One turn sends every row of this set to another row. A few are shown first. Where does it send the rows asked after them?
mabo: [ 0.01 -0.99 -0.55 -0.87 -2.57  1.02 -1.73 -1.96 -1.98  1.61 -0.30 -2.99
  1.88  2.04  0.90 -0.63 -0.65 -2.57  0.18]
seka: [ 0.24  0.33  1.61 -1.44 -0.46 -1.85 -3.25 -1.07  1.96 -0.82  1.69 -1.58
 -0.09  4.74  0.31 -1.61 -0.93 -0.02  1.09]
zarib: [ 0.41  1.53 -1.27 -2.00 -0.69  4.30 -1.40 -1.44  2.20  2.40  0.84 -3.92
 -0.74  1.99  3.11  2.27 -2.18 -3.34 -0.53]
satub: [ 0.58  0.88  2.17 -2.47 -1.09  2.90 -2.39 -1.53  1.39 -1.90  3.20 -2.49
  2.26  1.50  1.31  2.32 -1.32 -4.30 -0.95]
tav: [ 0.07  0.08 -3.20 -0.82 -0.18  1.97 -1.32 -1.01  2.05 -3.80  1.41  1.29
  1.45  0.81  1.16  1.70 -1.33  0.41 -0.85]
Nebas: [ 1.67 -0.87  1.24  0.66  0.61  1.83  0.63  0.30  1.60 -0.91 -1.65 -2.20
 -2.04  4.23  2.47 -0.52  0.38 -0.89  1.27]
pedi: [ 1.00  2.26  0.42 -1.03  0.90  1.16 -2.46 -0.64 -0.27 -1.01  3.41 -0.57
  0.40  0.56  2.94  2.06 -0.51  0.03  2.78]
Kez: [-0.15 -0.48  0.56 -0.59 -0.06  1.42 -5.50 -2.78  3.20  2.81  0.58 -0.98
  1.41  2.23  0.61  1.12  0.47 -0.38  0.13]
kosat: [-1.67 -0.33  0.67 -0.53 -1.45 -1.40 -1.66 -0.15  4.43 -0.02  1.34 -2.49
 -0.19  3.63 -2.90 -0.47 -0.54 -1.00  2.16]
nadu: [ 0.21 -0.58  1.23 -0.78  0.90  1.65 -4.47 -1.44  2.03 -0.23  1.09 -2.47
 -3.95  1.52  0.54  5.13 -0.23 -1.53 -0.13]
givo: [-2.93  0.75  0.98 -1.36  0.60  0.50 -2.44 -3.70  4.98  1.59  1.69 -2.07
  0.35  2.76 -0.91  2.00 -0.39 -0.51  0.99]
ladi: [ 1.03  0.99  1.79 -2.33 -1.72 -1.43  0.61 -1.09 -0.63  0.45  0.45 -1.28
 -1.09  0.82  2.50 -0.27  1.35 -1.03 -0.37]
pagak: [-1.22  2.28 -1.53 -3.42 -1.31  3.65 -1.49 -0.93  1.55 -0.12  2.02 -1.96
  1.36  0.44  1.46  2.04 -2.67 -2.93 -2.53]
zur: [-0.40  0.68  2.27 -1.15 -3.71  0.58  1.37 -0.61  3.44  0.05  1.21 -3.11
 -0.91  2.38  0.93  5.46 -0.99 -1.20 -0.28]
nos: [ 0.10  0.39 -0.89 -1.11 -4.15  1.17 -2.68  0.25  5.46  2.49  0.26 -0.37
 -1.29  1.51  0.78  1.35 -2.17 -0.91 -0.36]
Zavaf: [ 0.62 -1.52 -4.66 -2.18 -0.54  0.72  1.79  0.92  1.95  1.58  1.39 -2.27
 -0.27  1.48  0.84  3.29 -1.21 -1.27 -1.30]
fefo: [-0.56 -0.99 -1.62 -4.89  0.22  2.73 -2.60 -0.17  1.17  1.64  1.63 -2.91
  0.62  1.86 -2.04  1.75  0.77 -1.63 -0.41]
Dufi: [ 0.44 -3.26  0.12  1.70  0.17 -1.68  1.44 -1.02  1.89 -1.37  1.03 -2.73
 -1.99  1.04  1.03  0.97 -1.60 -0.24  0.60]
Fope: [-0.39 -0.03  1.50 -1.31  0.21  0.26  0.16 -2.00 -0.93 -2.07  1.00 -2.27
 -3.95  2.10  0.66  2.08 -0.70 -3.45  0.42]
zosuk: [-0.17 -2.51 -1.21 -0.22  1.46  3.57 -0.82 -2.20  4.10  0.80  0.70 -0.15
 -1.90 -0.41 -0.76  2.67 -2.15 -1.96 -1.53]
lozem: [-0.44  1.02 -3.01 -3.60 -0.07  0.40 -1.90  0.94  3.11 -1.39  1.20 -0.27
  1.25  1.62  0.10  3.72 -1.43 -3.90  1.50]
lep: [-0.29  0.04 -2.23 -0.14  0.63  2.47 -2.32  0.21  3.40 -1.77  4.09 -2.23
  0.86  0.33 -1.62  0.46 -2.69  0.98  0.07]
kizaz: [ 1.49  0.71  0.55 -1.09  0.43  1.75  0.01 -0.85  2.49 -1.09  0.72 -4.70
  2.61  1.92  1.20  1.83  0.37 -0.27 -4.23]
bor: [ 0.96 -0.75  2.09 -2.06 -2.02 -0.66  0.37  0.83  3.07 -1.04 -0.26 -1.59
 -2.68  3.73  0.09 -1.06 -0.58 -2.67  0.37]
Neve: [-2.71  2.17 -1.42 -0.27 -2.20  1.83 -1.25 -1.78  2.17  0.69  0.45 -1.70
  0.72 -1.04  0.70  3.09 -2.99  0.51  2.62]
Nava: [ 0.84 -0.47  1.21 -1.05  3.15  1.40  3.70 -0.72  2.97 -0.25  0.25 -2.36
  0.78  2.17  0.49 -0.15 -1.89 -1.02 -0.07]
redev: [ 0.99 -0.05 -0.45  0.20  0.89  3.48 -0.70 -0.51  0.31 -2.04  0.85 -1.37
  0.02  3.90 -2.07 -1.83  0.44 -1.09  0.45]
nanem: [ 1.25  0.47 -1.27 -0.71 -0.65  1.98 -1.67 -2.22  4.16  0.23 -0.97 -4.36
  2.62  2.27  0.65  4.78  0.37 -0.77 -0.52]
risuk: [ 1.39  0.97 -1.39  0.40 -0.02  3.06 -1.60  2.74  4.63 -1.55  1.64 -2.38
 -0.70  2.85  2.67  3.11 -1.85 -1.41  1.72]
fofi: [ 0.01 -1.57 -1.60 -0.08 -0.42 -1.02  1.81 -1.06  3.55  1.29  0.27 -2.91
 -2.93  3.60  2.13  4.04 -0.41 -0.25  0.23]
vulu: [ 0.11 -1.02 -0.07 -0.32 -1.83  1.53 -2.45  0.08 -0.75  0.35  2.21 -3.81
  2.67  1.94  0.52  4.71 -0.64 -3.38  0.13]
meba: [-0.45 -4.18  0.38 -0.94  0.26  0.95  0.01 -2.26  1.91  0.76 -1.89 -0.25
 -2.06  2.04 -0.64  0.91  0.61 -3.03 -0.52]
makup: [-0.69  0.34 -1.10 -1.85  2.50  0.12 -2.14  2.87  3.13  0.04  2.50  0.24
  0.91  2.22 -0.51  0.46 -0.29 -2.71  0.02]
bez: [-1.51  0.89 -1.01 -0.49  1.05  1.66 -0.36 -0.69  2.52  1.45 -0.19  1.35
 -2.02  2.50  3.00  4.20  0.24 -0.65  2.31]
dul: [ 0.51 -1.49  2.45 -1.52 -1.25  1.45 -0.15 -1.86  5.14 -0.31  1.55 -1.38
  3.31  1.32 -0.26  1.64 -2.08  1.02  0.18]
fune: [-0.53  2.05 -2.41  1.13  2.21  2.78 -2.58  0.57  3.62 -0.07  2.23 -2.83
  0.70  1.55  1.10  2.85 -0.96  1.08  0.86]
reb: [-1.22 -1.74  1.07 -2.03  0.43  0.71 -1.20  2.53  0.89  0.54 -0.95 -1.58
 -2.11  3.25 -1.68  1.41  0.84  0.17  1.34]
Gipon: [ 0.77  1.36 -0.80 -0.14  1.46  2.44  0.29 -1.71  1.66 -4.30 -0.05 -1.56
  0.99  3.24  1.92 -0.44 -0.31 -1.01  0.98]
Tiva: [-0.02 -0.93  0.04 -0.99 -0.49  0.93  1.44 -0.34 -0.20  1.62 -0.28 -3.12
 -2.79  2.31  1.18 -1.89 -1.92 -1.94  0.62]
dozon: [-1.02 -2.21 -0.56 -0.86 -1.33  1.17  1.81 -0.38  2.13  1.75 -0.49 -0.55
 -1.68  2.93  2.08  4.21  0.13 -4.16  0.35]
miliv: [-2.48  1.73  2.63 -0.07 -1.94  1.59 -2.68 -0.22  0.23  1.85  0.34 -0.28
  0.44  0.54  0.81  0.87 -1.97  0.51  0.07]
Litu: [ 1.57 -2.24  0.63  0.17 -1.68 -0.39 -1.57 -1.00  2.86 -1.20  2.78 -1.95
 -1.10 -1.41  2.75  3.35 -1.75 -2.36 -1.14]
lavu: [ 0.23  0.10  0.92 -0.70 -2.65  0.35 -4.13  0.59  4.13  1.52  0.55 -0.07
  2.67  2.28  0.87  3.85 -0.28 -1.24 -0.12]
Tibe: [-0.50  0.54 -1.01  0.16 -2.06  1.70  2.54 -0.62  0.77 -0.69  1.09 -1.40
 -4.31  2.04  1.22  4.34 -0.70 -1.41  0.02]
pezu: [-0.84 -2.15  1.69 -1.06 -1.73  1.54 -0.39 -1.04  1.04 -0.11  1.68 -3.54
  2.48  1.91  1.19 -2.76 -0.41 -2.67  0.19]

givo moves to tav
mabo moves to kosat
risuk moves to zarib
Where do these go?
dul moves to pedi
bez moves to Zavaf
Neve moves to lozem
dozon moves to fofi
nadu moves to zosuk
pezu moves to seka
lavu moves to fune
lep moves to satub
meba moves to Dufi
miliv moves to makup
reb moves to Nava
Nebas moves to Tiva

One turn sends every row of this set to another row. A few are shown first. Where does it send the rows asked after them?
Zef: [ 1.50 -0.85  0.46  0.54  3.72  1.24  0.88  2.17 -0.74 -0.72  1.71  0.08
 -0.29  0.48  4.33  0.64  0.17  0.82 -0.68 -0.38  0.64 -1.60 -3.41 -2.36
 -1.12 -0.78 -0.67 -0.44 -2.63  0.66  1.03  1.01 -3.67  3.22 -0.16]
Nef: [ 1.17 -1.85 -2.42  0.57  3.36 -1.20  2.14  4.11 -2.33 -0.91  0.85  0.38
 -0.08  0.11  0.38  1.02  2.84 -0.75  1.99 -2.00 -2.93 -0.52 -0.39 -1.83
  1.61  0.71 -1.95  0.90  0.47  0.24 -1.84 -0.04  0.76 -1.81  2.02]
lafez: [-0.10 -0.38 -0.12 -1.51 -0.22 -0.08  1.31  2.98 -2.34  0.11 -2.15  0.84
 -0.04  0.03  0.87 -0.96  0.30 -1.12  0.34  2.61 -0.74  0.01  1.81  0.21
 -1.53  1.51  2.74  0.02  0.63  1.23  1.10  1.75  0.21  1.51 -2.36]
Der: [ 1.29 -1.29 -0.50  0.51  0.32  0.50  2.52  0.56 -0.05  2.74  3.02 -3.62
 -1.33 -2.17  3.09 -1.02  2.93  0.11  0.12  0.59  1.25 -1.88 -2.70 -0.47
  2.85 -2.39 -3.76  0.32  0.49  2.68  1.49  0.31 -1.45 -0.20  0.84]
Nobet: [ 0.97 -2.43 -0.88 -2.19  0.70  0.42  2.52  0.60 -0.60  0.97  4.47  0.61
  1.74 -0.54  2.26 -1.05  2.15  0.02  1.66  0.46 -0.80 -1.18 -1.75 -1.24
  3.07  1.25 -4.36 -0.62 -2.04  2.96 -1.34  3.65 -0.03 -1.27  1.30]
mak: [ 1.83 -1.31  0.18  1.92 -0.41 -0.66  2.82  2.26 -2.22 -0.14  0.29 -5.21
 -0.13 -1.06  0.63 -1.01  3.61 -0.12  2.01  1.36 -0.09 -0.05  1.20 -3.46
  1.23 -2.15  0.49  1.64  1.54 -0.19  0.39  1.13  1.81 -1.94 -1.04]
Sibo: [ 2.00 -2.20 -0.91  0.39  1.37 -0.87  4.15  1.17  0.51  1.11  3.99 -1.56
  1.45  0.25  1.62 -0.04  1.80  1.11  2.67  0.33 -0.90 -0.75 -0.29 -0.26
  3.48  1.31 -2.13 -1.33 -3.02  1.67 -2.47  3.92 -0.30 -3.21  2.06]
zifek: [ 1.29 -0.19  0.99 -1.08 -0.67  1.21  1.03  1.18 -0.43  0.44 -0.97  0.52
 -1.48  0.07  1.31  0.63 -1.75 -1.51 -0.08  0.76  1.52 -1.31 -1.51  2.72
  2.39  0.73  0.57  2.07 -2.07  3.06  0.55  0.62 -2.70  2.28  0.01]
Tiguz: [ 0.97 -2.07 -0.89 -0.75  0.05 -0.65  3.14  3.11 -0.07  0.71  4.17 -3.46
  0.65 -0.83  2.61 -1.37  4.28 -0.20  4.04  2.77  3.92 -2.04 -0.34 -0.90
  3.41  0.61  0.89 -1.10 -2.17  0.00  2.18  3.27  0.32 -2.51  0.31]
Tofit: [ 0.36 -2.46 -0.20 -0.13  1.83 -0.13  1.39  2.98 -2.59 -0.15  1.90 -2.23
 -1.49 -2.36  4.20 -0.96  3.37 -1.12  1.72 -0.09  1.68 -1.86 -3.98  0.40
  2.70 -2.18 -3.43  1.77  0.50  1.52  1.49 -0.62  0.26  0.19  0.77]
Lis: [ 0.70 -1.28 -1.63  0.45  1.94 -0.95  1.36  3.01 -0.86 -0.34  0.94  2.15
 -0.89  0.13  1.69  0.77  2.54 -1.63  1.21 -2.43 -0.90 -1.98 -1.43 -1.31
  4.11 -0.44 -1.78  1.56 -0.90  2.83 -1.66 -1.26 -0.66 -1.57  1.71]
Kod: [ 2.08 -2.02 -0.20  2.04  1.32  2.76  0.95 -0.32 -2.18 -1.63  1.38 -0.73
  1.73 -0.64  1.93 -0.79 -0.63  1.73  3.43  1.89  3.77 -1.99  0.34 -3.17
  0.66  1.49  2.73 -2.49 -2.66  1.39 -0.55  1.76 -2.03 -0.84  0.02]
lun: [-0.62 -0.97 -0.58 -0.01 -0.27  0.97  1.86  0.85 -1.94 -1.87  3.01 -2.18
 -1.20  0.86  3.90  0.45  3.17 -1.13  1.99  0.03 -0.87 -1.16 -2.64  2.73
 -0.50 -1.74 -0.78  3.40 -2.71 -1.97  0.26 -0.57 -0.77  2.87 -0.12]
Vemo: [ 1.02 -1.10 -0.77 -0.22 -2.86 -0.98  2.93  1.10 -0.97 -0.10  0.19 -0.60
  0.81  0.86  1.86  1.55  4.26 -2.81  2.66  0.58 -0.92 -3.50  1.84  0.45
 -1.86 -2.45  0.87  0.30 -1.74 -2.58  1.09 -0.25  0.84  0.81 -1.23]
kabiz: [ 0.32 -1.64 -0.81 -1.80  0.32  0.19  1.20  1.29 -0.61  0.01  2.66  2.46
  0.21 -0.18  2.88 -0.80  2.39 -1.40  0.84 -0.83  0.12 -1.91 -1.84 -2.20
  4.11 -0.09 -3.74  0.96 -1.99  4.16 -0.96  0.87 -0.90 -0.69  0.32]
Tosor: [ 0.68 -0.92 -0.45 -1.99  1.24  0.49  1.10  4.06 -2.84 -0.22 -1.47  0.61
 -0.13  0.04 -0.41  0.68  0.23 -1.73  0.62  1.65 -1.63 -0.53 -0.26  2.31
 -1.72  2.33  1.44  0.17  0.44  0.33  1.48  1.29 -0.04  1.99  0.72]
dazak: [-0.76 -0.86 -2.21  0.08 -0.75  1.21  1.62 -0.46 -1.12 -0.21  3.30 -1.04
 -0.11 -0.64  2.44 -0.29  2.88  0.30  6.08  3.73  3.34 -0.92  1.86  1.90
  1.13  0.60 -0.47 -1.25 -2.88 -1.02  0.88 -0.99 -0.71 -0.02 -0.41]
gibek: [ 1.36 -0.93  0.34 -1.44  0.47  0.52  2.75  0.60 -0.94  1.71  1.41 -1.04
  0.14 -1.18  0.96  0.13 -1.35  0.09  2.67  2.67  1.44 -0.18  0.75  3.21
  0.84  4.20  0.08 -1.19 -1.68  0.41  0.28  4.56 -1.46  1.53 -0.25]
Zamul: [ 1.77 -1.86 -1.44  0.92 -2.62  0.07  3.55 -0.83 -1.75  0.57 -0.22 -1.76
  0.91 -0.31  1.79 -0.04  2.63 -0.74  3.92  2.04 -0.40 -2.74  2.92  0.69
 -1.48 -3.05  0.48 -0.50 -0.78 -1.36  0.18 -0.85  1.38 -0.54 -1.10]
giviz: [ 1.52 -0.90  0.02 -0.65  1.16  0.74  1.09  3.47 -1.49 -0.45 -1.87  0.24
 -1.23  0.32  0.24  1.41 -1.12 -1.73  0.65  0.47 -0.57 -1.38 -1.94  3.93
  0.82  1.26  1.11  1.27 -0.89  1.52  0.84  0.03 -1.49  1.86  1.89]
Dev: [ 1.57 -1.38 -0.44  1.46  0.65 -2.29  3.88  1.85  0.44  0.12  2.38 -0.95
  0.98  0.93  2.46 -0.28  1.98  0.69  2.76  0.30 -0.18 -0.21  1.37 -2.15
  4.65  0.11  1.09  0.17 -3.43  1.77 -2.65  2.85  0.07 -4.02 -0.57]
Fivo: [ 2.15 -2.76  2.48  2.21  1.16  0.25  0.98  1.86 -2.46 -1.38 -1.34 -0.10
  1.81 -0.82  1.18  1.75  0.52 -0.50  2.17 -0.37  0.51 -2.61  0.97 -3.50
 -2.14  0.05  1.61 -2.96 -1.32 -0.72  0.02  2.11 -0.04 -0.37 -0.92]
fabon: [ 2.43 -2.52  1.41  2.37  0.33  1.91  1.03  0.32 -2.87 -1.37 -0.25 -0.84
  2.09 -1.29  1.25 -0.11 -0.20  0.54  3.26  1.27  1.86 -2.08  1.63 -3.87
 -1.11  0.60  2.13 -2.79 -1.62  0.62 -0.59  2.21 -0.64 -0.70 -0.85]
pofo: [-0.06 -1.94  0.13 -0.70  1.78 -1.24  0.88  5.20 -2.24 -0.78  1.08 -1.41
 -1.29 -1.63  2.11  0.61  5.12 -3.08  2.80 -0.88  1.88 -2.18 -2.02 -0.92
  2.33 -0.39 -1.84  1.30  0.47 -1.10  2.64 -0.17  1.30  0.05  0.55]
kar: [ 1.43 -1.01  0.07  1.10  0.84 -0.58  3.00  1.68 -1.37  1.51 -0.51 -1.61
 -0.33 -1.08  2.06  0.07 -1.62  0.69  2.82  2.17  1.18 -0.20  1.42  3.81
  1.41  2.89  3.39 -0.92 -1.52  0.30 -0.99  3.32 -0.78 -0.48 -0.97]
limav: [ 1.02 -0.54 -1.21 -0.52 -0.49 -0.06  2.89  1.46  1.82  3.32  4.10 -3.44
 -0.22 -1.30  1.79 -0.62  4.47 -0.39  1.09  1.48  2.73 -2.30 -0.63 -1.39
  3.27 -0.48 -1.85 -1.80 -0.85  1.28  2.30  1.96 -1.98 -1.06  1.12]
bep: [ 0.54 -1.71 -1.32 -1.00  2.40 -1.03  2.38  3.32 -2.98 -1.60  1.51  0.63
  0.83  0.15  0.92 -0.75  2.94 -0.17  2.39  0.40 -2.64  0.95  0.86 -4.00
  0.54  0.94 -1.36  1.15  0.44  0.05 -1.38  1.87  2.22 -1.46 -0.74]
luzel: [ 1.56 -2.75 -0.34  0.85  0.12 -0.47  2.97  2.50 -2.63 -0.91  2.23 -5.13
  0.77 -1.21  2.70 -2.26  3.04  0.41  4.16  2.62  2.12 -0.53 -0.25 -1.37
  2.45 -1.25  1.50  1.15 -0.45  0.33  0.59  2.57  2.24 -3.16 -0.68]
Tido: [ 0.52 -0.23  0.31  0.52 -0.27 -0.96  2.23  2.34 -1.58  0.76 -2.55 -0.23
 -0.66 -0.48  2.35 -0.66 -0.83 -0.04  1.28  2.37  0.56  0.00  2.40  1.46
  0.61  1.16  4.69  0.17 -0.84  1.30 -0.34  1.79 -0.56 -0.04 -2.73]
masef: [ 0.40 -1.14 -0.47 -0.26  0.58 -1.97  2.72  2.61 -1.22 -1.08  1.53  0.59
  1.08  1.01  2.47 -1.32  2.81 -0.08  2.42  0.90 -0.80  0.70  1.98 -4.49
  2.86  0.07  0.71  1.31 -1.88  1.15 -1.82  2.60  1.58 -2.58 -2.60]
Pugin: [-1.11  0.45 -1.01  1.17 -0.57  1.78  1.71 -0.74 -0.31 -0.36  3.72 -2.89
 -2.04  0.36  2.77  0.26  3.18  0.01  1.49  1.07 -0.18  0.01 -1.22  1.76
  0.68 -1.10 -1.76  1.91 -2.53 -0.79  0.12 -1.42 -2.55  2.93 -0.14]
bipu: [ 1.84 -2.49  2.85  1.67  2.45 -0.64  0.87  3.58 -2.11 -1.60 -1.57  0.97
  0.99 -0.22  3.08  2.07  0.95 -1.17  1.32 -1.19  0.10 -3.00 -1.13 -2.42
 -2.10 -0.66  1.04 -1.72 -2.25 -1.13  0.69  1.54 -0.49  1.08 -0.81]
nopa: [ 1.77 -0.98 -1.24  1.52  2.75  2.69  1.09  0.74 -0.73 -1.04  2.90 -0.90
  0.83  0.08  2.28 -0.18 -0.52  1.99  2.63  1.21  3.75 -1.69 -1.19 -2.40
  1.06  2.05  1.75 -2.33 -3.43  1.04  0.34  1.57 -3.91  0.39  0.82]
Rurob: [-1.27  0.89 -1.90  0.77 -0.78  1.66  1.53 -0.74  0.56  0.34  4.20 -1.76
 -1.70  0.41  1.83  0.35  3.50  0.10  3.36  2.27  2.40 -0.33  1.01  1.16
  1.42  0.71 -1.53 -0.16 -2.95 -0.95  0.86 -1.45 -2.68  1.71 -0.01]
Fal: [-0.13 -1.40 -0.31 -1.04 -1.23 -0.34  2.25  2.30 -1.63 -1.47  1.52 -0.66
  0.23  1.23  3.07  1.11  4.36 -3.17  2.42 -0.22 -0.73 -3.01 -1.02  1.99
 -1.35 -1.56  0.45  2.29 -2.71 -3.06  1.38  0.35  0.66  2.32 -0.73]
dakov: [ 0.74 -2.34 -1.86  0.79 -1.40  0.91  2.58 -1.06 -2.31 -0.43  1.48 -1.34
  0.62 -1.15  2.40 -0.95  1.80  0.60  6.12  3.64  1.84 -1.62  2.46  1.69
 -0.10 -1.42 -0.03 -0.88 -1.65 -0.63  0.29 -0.84  1.23 -1.27 -1.03]
melu: [ 0.97 -0.11  0.90 -2.44 -1.18  1.70  1.80 -0.29 -0.42  1.42  0.79  0.30
 -0.32 -0.69  1.35  0.04 -1.46 -1.00  0.44  2.31  1.99 -0.55 -0.46  1.91
  1.90  2.73 -1.02  0.21 -1.85  2.35  1.07  3.38 -2.29  2.78 -1.11]
veviv: [ 1.52 -0.43 -1.30  0.72  3.61  2.08  1.03  1.16 -0.08 -0.21  3.02 -0.62
  0.01  0.47  2.86  0.32 -0.14  1.70  0.31  0.46  2.10 -1.66 -2.58 -2.44
 -0.07  1.17  0.10 -1.56 -3.22  0.90  1.26  1.26 -4.60  2.32  0.79]
Kerem: [ 1.40 -1.83  2.11  0.84  3.53 -0.09  0.94  3.33 -1.63 -1.47 -0.27  0.85
  0.12  0.34  4.53  1.29  0.49 -0.22  0.05 -1.30  0.17 -2.48 -3.05 -1.77
 -1.81 -1.18 -0.17 -0.36 -2.85 -0.01  0.98  0.92 -1.86  2.31 -0.89]
gaf: [ 0.77 -0.46  0.34  0.61  0.09 -1.41  1.70  4.40 -1.30  0.32  0.08 -3.01
 -0.99 -0.93 -0.27  0.87  5.38 -2.38  1.67 -0.64  0.50 -1.22  1.15 -3.86
  1.23 -0.71 -0.76  0.91  1.46 -1.30  1.94  0.34  1.15 -0.45 -0.16]

melu moves to gibek
Der moves to limav
Fivo moves to bipu
Where do these go?
Nobet moves to Sibo
dakov moves to Zamul

